128 stands for zero in the data rows.
Here are some points:
np.array([101, 117, 109, 98, 124, 99, 105, 103])
np.array([156, 159, 135, 137, 149, 161, 167, 128])
np.array([116, 120, 119, 126, 102, 120, 124, 108])
np.array([115, 104, 108, 113, 107, 111, 111, 114])
np.array([201, 198, 214, 195, 196, 199, 198, 208])
np.array([107, 104, 101, 104, 111, 121, 108, 119])
np.array([111, 86, 116, 103, 98, 124, 120, 105])
np.array([177, 181, 190, 185, 187, 191, 206, 172])
np.array([122, 122, 104, 101, 113, 100, 123, 81])
np.array([96, 113, 129, 134, 126, 83, 72, 121])
np.array([93, 109, 120, 131, 107, 94, 90, 123])
np.array([70, 118, 135, 120, 103, 88, 80, 129])
np.array([125, 109, 112, 126, 111, 115, 118, 116])
np.array([114, 105, 90, 104, 115, 113, 103, 109])
Then 16 other points, each followed by its number:
np.array([117, 111, 116, 109, 122, 117, 119, 108]) 0
np.array([115, 91, 94, 107, 108, 124, 105, 100]) 1
np.array([124, 126, 108, 132, 122, 132, 116, 107]) 2
np.array([95, 108, 129, 124, 111, 86, 69, 110]) 3
np.array([95, 104, 112, 104, 100, 93, 106, 103]) 4
np.array([189, 166, 160, 156, 163, 175, 189, 170]) 5
np.array([159, 160, 145, 156, 161, 177, 178, 159]) 6
np.array([125, 108, 109, 100, 118, 111, 121, 96]) 7
np.array([83, 113, 126, 119, 121, 96, 85, 114]) 8
np.array([128, 118, 120, 127, 121, 132, 127, 117]) 9
np.array([87, 129, 115, 120, 115, 85, 96, 123]) 10
np.array([202, 190, 178, 178, 173, 194, 192, 182]) 11
np.array([201, 199, 194, 191, 210, 208, 194, 203]) 12
np.array([118, 115, 123, 122, 124, 136, 120, 119]) 13
np.array([103, 109, 113, 128, 108, 91, 76, 117]) 14
np.array([97, 116, 132, 108, 114, 73, 69, 128]) 15
Which of these numbered points is nearest to each point below, ignoring the 2 directions in which the first points spread most? Its number follows each.
np.array([109, 108, 109, 92, 103, 109, 123, 102]) > 4
np.array([206, 219, 199, 214, 195, 207, 207, 209]) > 11
np.array([79, 104, 119, 114, 110, 72, 81, 108]) > 7
np.array([111, 103, 113, 104, 116, 114, 111, 108]) > 0
np.array([162, 134, 139, 139, 150, 156, 162, 149]) > 5
np.array([86, 122, 118, 127, 115, 81, 88, 113]) > 10
np.array([91, 120, 105, 98, 104, 113, 97, 102]) > 8
np.array([133, 127, 129, 142, 129, 139, 126, 133]) > 9
